One turn sends every row of this set to another row. A few are shown first. Where does it send the rows asked after them?
j_803: [-4.9,20.9,38.5,-9.1,-24.1,-10.3,-11.0,-20.1,-15.0,26.0,29.8,0.9,28.3,8.1,-3.1,-5.3,16.8,5.1,-2.5,-6.4]
j_195: [5.5,-13.6,34.0,10.8,-34.4,-3.8,1.4,-18.2,-4.9,24.1,11.4,20.7,1.0,-34.7,16.9,30.3,9.9,-10.4,-4.3,-3.0]
j_8: [-18.3,-13.5,14.9,20.6,-1.6,3.3,-9.3,10.6,-14.6,8.3,0.5,-24.4,2.5,-22.1,-25.6,24.1,-23.2,16.8,-7.1,-47.1]
j_221: [-5.0,12.4,-9.8,18.2,30.0,-22.3,24.8,10.3,12.7,-18.1,15.6,-18.3,16.4,1.9,-9.3,-23.3,0.0,2.1,-34.0,-24.9]
j_362: [16.6,-47.9,9.6,12.7,-27.1,-11.4,-10.6,2.6,-4.0,35.3,4.6,-17.2,6.7,-19.2,10.4,20.9,-18.1,23.0,13.5,1.2]
j_706: [-7.4,-23.3,33.9,12.3,10.6,15.5,-7.9,5.2,1.9,-2.4,44.4,-25.1,41.4,5.0,9.2,-12.2,-4.0,15.3,-4.4,-5.8]
j_768: [-28.7,17.2,-1.8,-13.7,1.1,-20.3,4.2,3.3,0.4,15.4,9.8,-31.7,1.5,0.4,-44.7,3.1,-10.7,0.1,-13.8,-30.1]
j_931: [12.0,2.5,-2.5,-32.7,-17.2,-5.4,-6.7,-17.9,-30.8,40.9,10.4,-1.9,18.2,3.5,-5.1,-9.6,10.2,16.1,-0.3,12.0]
j_763: [10.7,-13.7,28.2,8.9,-45.1,-6.3,-11.5,-15.9,18.7,27.1,21.9,-8.3,-1.2,-29.8,10.3,32.7,3.3,8.3,-9.9,-16.5]
j_982: [1.5,1.3,43.0,-13.5,-15.6,-4.3,6.1,-25.0,-9.2,15.9,36.9,17.4,34.6,-14.9,7.2,-11.5,13.9,-9.6,-6.2,6.9]
j_566: [13.3,4.3,-18.5,21.1,-14.1,-24.4,12.5,26.0,29.6,-0.8,-2.5,27.6,-11.4,-17.8,18.6,11.1,-3.5,-9.0,8.4,-5.6]
j_761: [20.6,26.5,-18.2,-11.0,9.6,2.8,16.2,2.0,-2.8,9.9,13.2,-10.6,13.0,33.5,-11.6,-15.5,5.6,28.2,-5.4,-5.5]
j_953: [-17.9,-7.0,-3.4,34.1,-6.2,-8.4,13.3,3.4,-14.7,11.2,-20.7,9.8,-21.9,-21.1,-1.8,31.7,1.5,-18.1,11.0,-6.1]
j_685: [14.8,-19.0,-21.4,13.9,27.0,9.1,-9.2,18.3,26.8,-3.4,8.0,-22.5,-10.6,-8.1,8.0,36.7,-23.7,2.3,-13.7,-3.0]
j_91: [5.1,11.1,-23.4,3.9,-13.5,-21.4,0.1,8.1,-5.2,39.2,-7.7,-1.0,-8.7,23.1,-12.1,13.2,1.3,6.7,24.7,3.4]
j_423: [-2.2,-4.3,5.5,7.9,-33.5,-47.9,-2.1,8.9,5.2,12.2,-3.2,19.4,0.5,-27.2,26.6,6.4,4.9,-11.0,10.2,3.2]
j_502: [8.0,20.6,9.9,-36.6,14.0,-3.7,27.6,-7.7,-7.8,22.3,41.1,-19.3,1.0,-9.5,-13.0,1.6,-20.5,-17.4,10.4,-13.3]
j_273: [18.7,23.9,-16.5,-7.5,-11.3,-15.1,-11.7,-9.0,8.2,26.1,-5.7,2.5,-22.9,-5.4,-5.5,43.1,-1.6,-11.3,-11.7,-3.3]
j_936: [13.0,-7.7,17.0,-12.1,15.3,-16.7,23.8,-11.3,4.2,-12.4,36.6,-7.7,37.0,-18.4,-0.4,-33.1,-7.7,-1.7,-32.0,-14.7]
j_388: [-0.5,16.0,-9.7,-3.7,44.2,8.0,-10.6,12.3,-5.9,-3.2,16.2,-12.4,21.8,31.3,-6.8,-0.5,-7.6,-4.1,-7.0,7.6]
j_891: [18.7,-9.8,26.7,-2.5,9.8,19.5,14.5,-0.4,-24.3,16.1,34.0,-13.8,3.5,-32.6,7.4,22.4,-33.4,-2.8,15.2,-30.2]
j_337: [18.0,12.0,-20.2,16.1,11.0,3.0,23.5,30.0,19.8,-24.3,-5.0,26.9,7.5,-2.5,11.8,1.6,-7.0,5.4,-13.1,-5.7]
j_7: [-0.1,-11.6,28.4,-1.0,22.4,-4.7,5.0,-3.6,10.2,-17.4,43.6,-7.5,43.3,-3.4,5.0,-27.1,-3.4,3.0,-19.9,1.6]
j_479: [23.8,-22.3,-6.6,33.1,-1.0,-2.1,11.9,22.1,25.0,3.6,9.4,-26.0,2.8,9.2,4.0,14.7,-20.9,33.4,7.1,-16.3]
j_169: [-19.7,-20.6,19.3,-9.4,-29.4,-30.5,-2.7,1.7,-11.0,5.9,5.1,5.0,23.4,-29.1,28.2,-10.5,20.5,-1.2,-8.2,12.4]
j_83: [-16.8,2.5,-12.9,45.6,19.4,-17.9,18.3,18.2,5.9,-11.5,-14.9,-14.5,-11.5,-5.7,-5.9,14.2,-4.3,-1.1,-13.3,-23.6]
j_137: [2.4,-7.7,23.4,-12.2,6.4,-23.3,18.9,3.5,16.7,1.4,31.3,-43.8,7.9,-16.2,-15.0,9.3,-42.8,2.3,-10.8,-23.8]
j_331: [2.5,-4.4,-6.9,-5.6,13.6,20.1,20.9,21.4,1.7,-28.8,0.4,12.5,30.9,-5.1,12.1,-17.2,7.9,14.5,-29.0,3.5]
j_552: [-6.0,6.8,-14.3,7.8,44.5,-11.5,1.0,14.5,14.5,-22.3,15.6,-12.5,18.5,16.0,-7.8,-10.4,-0.1,-3.2,-23.5,-3.4]
j_721: [29.9,-32.8,14.3,-3.8,-4.4,13.8,6.3,-3.8,-0.9,5.5,24.8,-26.4,27.7,-8.5,11.4,-7.9,-13.6,43.2,-17.0,-8.7]
j_178: [12.3,-17.0,26.2,-26.2,-8.9,-6.2,18.1,-26.7,-17.0,12.3,29.8,18.0,26.1,-33.2,0.3,-15.2,-1.8,-19.1,-9.9,1.5]
j_437: [-10.9,-16.0,19.3,-17.2,-6.7,-3.1,5.4,5.9,-22.9,-16.8,1.3,5.8,42.2,-14.8,20.3,-21.1,16.5,13.3,-27.0,11.2]
j_345: [-0.9,4.7,-6.9,19.8,-11.2,-10.9,-2.3,-1.3,-0.1,18.8,-18.1,13.7,-24.5,-17.4,3.8,46.4,12.2,-16.4,-8.4,-7.1]
j_352: [-12.1,15.1,1.9,-5.1,7.3,24.3,-2.5,-0.2,-39.4,30.4,11.4,-1.7,-4.3,-15.6,-19.6,14.2,-1.5,-6.2,14.4,-36.2]
j_42: [-1.1,-7.7,-22.8,29.5,25.9,-11.0,-3.5,19.7,20.3,-13.0,-9.6,-10.8,-12.5,-4.6,1.7,30.6,-3.9,-6.0,-22.1,-12.9]
j_440: [1.6,-27.1,23.8,3.6,-20.6,-2.5,12.0,-17.9,-24.8,18.0,1.9,23.1,1.0,-39.6,5.3,22.9,-5.3,-24.5,11.5,1.5]

j_337 goes to j_566
j_221 goes to j_83
j_502 goes to j_137
Where do these go?
j_982 goes to j_7
j_273 goes to j_763
j_479 goes to j_91

